In the data rows, 500 means zero.
Some points, one per row:
[564 410 427 658 442 335 664 469]
[343 514 718 279 589 322 466 535]
[539 581 559 462 686 567 451 537]
[429 446 475 523 377 297 485 522]
[366 450 446 536 442 554 294 580]
[531 512 445 596 463 475 506 525]
[454 477 445 601 428 625 352 487]
[577 514 537 571 493 390 632 401]
[446 501 576 386 540 559 395 515]
[366 465 585 374 477 590 354 580]
[481 395 406 526 345 270 570 471]
[496 503 531 487 529 552 497 467]
[530 542 502 505 579 543 579 547]
[329 453 560 389 504 481 402 591]
[583 497 463 544 516 488 606 419]
[521 499 445 593 495 588 436 506]
[567 457 323 607 418 310 602 450]
Here are 10 more points, each followed by its number:
[506 474 411 644 485 502 497 595] 0
[396 437 490 470 497 564 341 477] 1
[626 584 623 510 537 443 663 418] 2
[638 559 471 624 592 584 581 479] 3
[563 569 552 469 656 586 511 481] 4
[294 386 613 261 475 349 329 559] 5
[597 544 497 623 447 560 608 482] 6
[368 409 567 324 520 270 439 498] 7
[549 476 444 482 403 381 593 390] 8
[523 534 541 418 567 485 584 533] 9
Which of these numbered points is nearest to each point below, ignoring the 3 directions in which the first points spread most? Its number follows each.
[643 537 459 648 578 584 576 489] > 3
[572 577 487 649 508 737 504 519] > 6
[468 470 612 503 330 185 618 466] > 2
[521 520 550 499 494 550 597 455] > 6
[443 460 653 350 614 451 469 427] > 1
[499 533 577 457 644 605 460 473] > 1
[442 471 569 495 431 401 474 460] > 2
[388 512 405 489 400 736 316 614] > 9
[600 546 653 328 709 496 629 432] > 5
[446 414 515 353 516 389 482 550] > 5
Now 10 new points, numbered from 0 again:
[544 601 445 557 526 530 536 488] 0
[530 522 611 363 543 395 550 468] 1
[481 554 507 542 561 879 364 512] 2
[485 493 617 484 579 509 496 502] 3
[679 553 330 686 482 573 627 395] 4
[604 513 427 581 395 337 689 497] 5
[519 563 476 466 503 690 475 525] 6
[423 416 424 466 360 144 520 501] 7
[486 524 482 440 441 561 486 521] 8
[444 449 428 596 459 464 458 632] 9
Which of these numbered points is nearest to each point below, ignoring the 3 directions in which the first points spread most? Its number follows each.
[482 416 502 405 396 291 545 446] > 1
[444 461 411 544 390 564 374 502] > 4
[477 470 493 466 394 462 509 496] > 8
[559 552 439 563 451 349 627 453] > 0
[440 424 547 358 451 315 514 471] > 1
[503 500 426 503 426 565 459 447] > 4
[573 538 592 584 531 412 617 472] > 3
[504 479 460 402 498 619 366 495] > 1
[639 575 477 644 644 634 623 536] > 9
[520 500 502 424 414 427 618 481] > 8
